(in the rows, 128 means zero)
One turn moves each row of this set onto another row. After a few examples, where does it send each row asked below?
zuzas: 164, 107, 154, 127, 129, 97, 162, 102, 158, 142, 122, 129, 170, 103, 160, 139, 132, 136, 143, 110, 140, 136, 133, 121, 138, 136, 108, 149, 125, 126, 155, 129, 133, 132, 140
meb: 142, 159, 145, 115, 157, 124, 160, 99, 117, 129, 112, 143, 143, 106, 149, 162, 146, 127, 140, 113, 138, 130, 112, 111, 123, 139, 149, 119, 119, 90, 152, 126, 150, 142, 161
kebo: 136, 112, 127, 144, 161, 137, 138, 137, 139, 128, 129, 117, 147, 161, 139, 145, 134, 119, 128, 163, 145, 133, 112, 136, 121, 118, 172, 166, 147, 103, 171, 103, 97, 109, 152
vupu: 144, 139, 154, 111, 146, 129, 190, 109, 167, 111, 119, 131, 113, 149, 125, 155, 121, 94, 134, 131, 119, 106, 123, 94, 112, 121, 154, 128, 121, 87, 106, 124, 148, 135, 142
rava: 142, 120, 146, 75, 166, 145, 180, 149, 133, 126, 151, 131, 132, 154, 147, 145, 137, 96, 116, 166, 123, 135, 95, 117, 132, 120, 144, 176, 126, 92, 140, 139, 151, 110, 132
betu: 123, 104, 158, 117, 157, 99, 149, 107, 130, 124, 107, 153, 131, 146, 164, 141, 114, 143, 128, 110, 126, 128, 160, 123, 154, 116, 158, 134, 145, 122, 140, 146, 135, 116, 110
beb: 148, 127, 126, 169, 149, 127, 148, 117, 135, 132, 113, 148, 101, 154, 114, 152, 115, 123, 114, 118, 157, 112, 155, 132, 129, 122, 143, 170, 120, 114, 155, 143, 119, 140, 152
videm: 129, 87, 146, 113, 173, 108, 143, 148, 165, 153, 174, 132, 127, 142, 156, 123, 128, 101, 112, 100, 127, 105, 138, 120, 152, 105, 139, 146, 121, 85, 129, 150, 136, 120, 175
Sel: 123, 93, 127, 103, 165, 131, 156, 151, 165, 157, 165, 128, 125, 143, 158, 121, 135, 93, 109, 122, 134, 95, 143, 119, 143, 87, 149, 160, 131, 103, 131, 154, 131, 121, 176
vug: 151, 103, 154, 119, 142, 89, 151, 104, 164, 152, 141, 135, 156, 104, 157, 130, 124, 132, 145, 99, 149, 132, 116, 128, 144, 137, 109, 158, 124, 120, 152, 116, 129, 130, 151
Vatuz: 164, 85, 161, 103, 161, 150, 167, 137, 126, 134, 141, 150, 118, 104, 153, 114, 137, 114, 128, 137, 149, 100, 144, 128, 105, 138, 112, 158, 104, 112, 126, 119, 139, 102, 177
Niku: 154, 133, 108, 162, 180, 110, 148, 128, 165, 143, 132, 122, 140, 150, 168, 159, 124, 102, 116, 126, 135, 137, 137, 121, 126, 146, 141, 152, 127, 122, 147, 159, 159, 121, 130
punip: 159, 102, 172, 114, 164, 137, 161, 158, 97, 128, 138, 154, 138, 113, 159, 116, 136, 119, 142, 134, 145, 94, 133, 129, 112, 114, 120, 174, 111, 116, 148, 140, 136, 104, 174
Lesuf: 138, 108, 133, 142, 155, 139, 138, 143, 143, 138, 135, 123, 144, 164, 142, 136, 130, 119, 135, 171, 140, 127, 108, 142, 124, 107, 161, 167, 147, 112, 166, 102, 92, 106, 146
gadi: 133, 137, 144, 135, 160, 115, 150, 163, 155, 138, 131, 131, 159, 113, 159, 146, 154, 147, 148, 129, 83, 113, 118, 118, 147, 117, 159, 145, 129, 89, 136, 129, 112, 131, 170
pog: 142, 133, 153, 164, 164, 119, 152, 155, 146, 119, 126, 138, 143, 129, 137, 154, 120, 97, 165, 138, 138, 107, 108, 119, 79, 142, 167, 132, 137, 106, 136, 146, 130, 105, 137
Kemu: 111, 94, 124, 148, 140, 169, 151, 117, 149, 134, 132, 146, 148, 127, 109, 135, 120, 126, 125, 137, 165, 120, 137, 130, 103, 116, 137, 137, 133, 114, 91, 125, 131, 124, 142
nurez: 119, 103, 148, 126, 168, 132, 184, 117, 116, 157, 105, 153, 134, 136, 110, 131, 85, 110, 131, 136, 126, 127, 147, 102, 140, 120, 147, 146, 95, 128, 111, 136, 135, 143, 137
Gar: 120, 88, 145, 111, 171, 111, 137, 142, 164, 150, 162, 134, 117, 142, 159, 112, 129, 111, 111, 94, 121, 109, 134, 118, 156, 113, 130, 143, 121, 94, 131, 150, 140, 119, 176
nama: 141, 127, 142, 121, 158, 112, 174, 120, 148, 136, 88, 141, 159, 131, 131, 150, 147, 113, 137, 149, 110, 131, 177, 120, 124, 124, 170, 129, 134, 121, 150, 161, 140, 117, 129
Pimo: 124, 104, 158, 113, 150, 154, 169, 119, 166, 173, 138, 164, 128, 135, 126, 133, 143, 122, 153, 111, 122, 148, 123, 111, 117, 134, 108, 159, 103, 93, 107, 113, 143, 105, 132
zuv: 137, 128, 161, 164, 163, 125, 157, 158, 137, 125, 121, 139, 142, 121, 127, 159, 104, 100, 159, 130, 139, 109, 107, 110, 90, 133, 162, 119, 120, 109, 123, 152, 140, 129, 131
kem: 133, 143, 150, 134, 168, 122, 140, 165, 150, 135, 140, 136, 168, 118, 154, 146, 149, 143, 150, 138, 88, 112, 118, 116, 149, 111, 152, 150, 130, 90, 124, 124, 115, 127, 171
Bag: 115, 128, 147, 100, 177, 115, 182, 100, 142, 142, 120, 136, 113, 109, 152, 129, 109, 140, 140, 130, 135, 128, 164, 130, 128, 119, 144, 135, 125, 131, 103, 110, 134, 125, 134
nof: 119, 85, 128, 144, 128, 163, 142, 129, 148, 133, 134, 158, 150, 133, 105, 131, 122, 109, 123, 146, 169, 123, 118, 114, 105, 124, 150, 146, 134, 107, 99, 142, 133, 114, 146
sitib: 122, 136, 160, 107, 172, 134, 135, 161, 130, 144, 139, 140, 153, 128, 166, 146, 146, 141, 161, 137, 96, 110, 113, 97, 135, 105, 150, 158, 128, 78, 128, 127, 125, 128, 166
merez: 154, 135, 108, 156, 169, 105, 153, 132, 168, 134, 143, 134, 147, 143, 170, 161, 126, 114, 118, 121, 114, 125, 123, 126, 143, 153, 142, 167, 137, 122, 139, 159, 146, 121, 133
muro: 144, 105, 161, 89, 144, 157, 173, 140, 123, 125, 152, 138, 130, 144, 131, 146, 134, 93, 123, 173, 123, 139, 87, 108, 128, 137, 141, 165, 120, 110, 139, 149, 136, 108, 134
Dotu: 146, 97, 132, 122, 149, 132, 144, 143, 138, 144, 131, 123, 149, 148, 136, 128, 120, 135, 133, 163, 135, 120, 123, 147, 123, 92, 150, 186, 143, 108, 170, 121, 91, 121, 159
gedig: 124, 117, 145, 132, 177, 117, 150, 127, 123, 150, 88, 147, 141, 142, 134, 135, 124, 100, 133, 162, 173, 134, 158, 99, 120, 128, 169, 131, 114, 106, 143, 122, 155, 133, 133
nazot: 146, 108, 166, 98, 146, 161, 174, 148, 127, 118, 140, 142, 123, 147, 115, 149, 127, 91, 120, 168, 127, 140, 93, 104, 127, 140, 146, 171, 115, 110, 138, 145, 133, 110, 135
rupi: 143, 127, 155, 144, 137, 137, 131, 100, 126, 111, 97, 160, 130, 136, 145, 105, 122, 154, 132, 128, 146, 128, 136, 116, 111, 116, 123, 138, 124, 115, 123, 123, 146, 122, 173
desos: 142, 116, 128, 127, 128, 130, 184, 112, 177, 165, 114, 150, 101, 156, 143, 126, 125, 111, 112, 108, 115, 144, 128, 131, 132, 103, 152, 128, 116, 106, 152, 148, 136, 128, 141
Loz: 165, 87, 162, 111, 162, 143, 162, 144, 116, 141, 153, 151, 121, 105, 157, 119, 143, 119, 131, 140, 149, 105, 147, 133, 105, 137, 112, 166, 103, 108, 134, 134, 138, 102, 176
vin: 112, 109, 170, 114, 143, 144, 165, 114, 168, 159, 135, 152, 122, 148, 134, 138, 138, 128, 152, 103, 127, 154, 128, 111, 128, 126, 107, 148, 116, 97, 116, 118, 141, 111, 110

muro turns into Loz
zuv turns into Kemu
rupi turns into desos
Where do these go?
nurez turns into Bag
gadi turns into kebo
punip turns into Sel
Pimo turns into vug

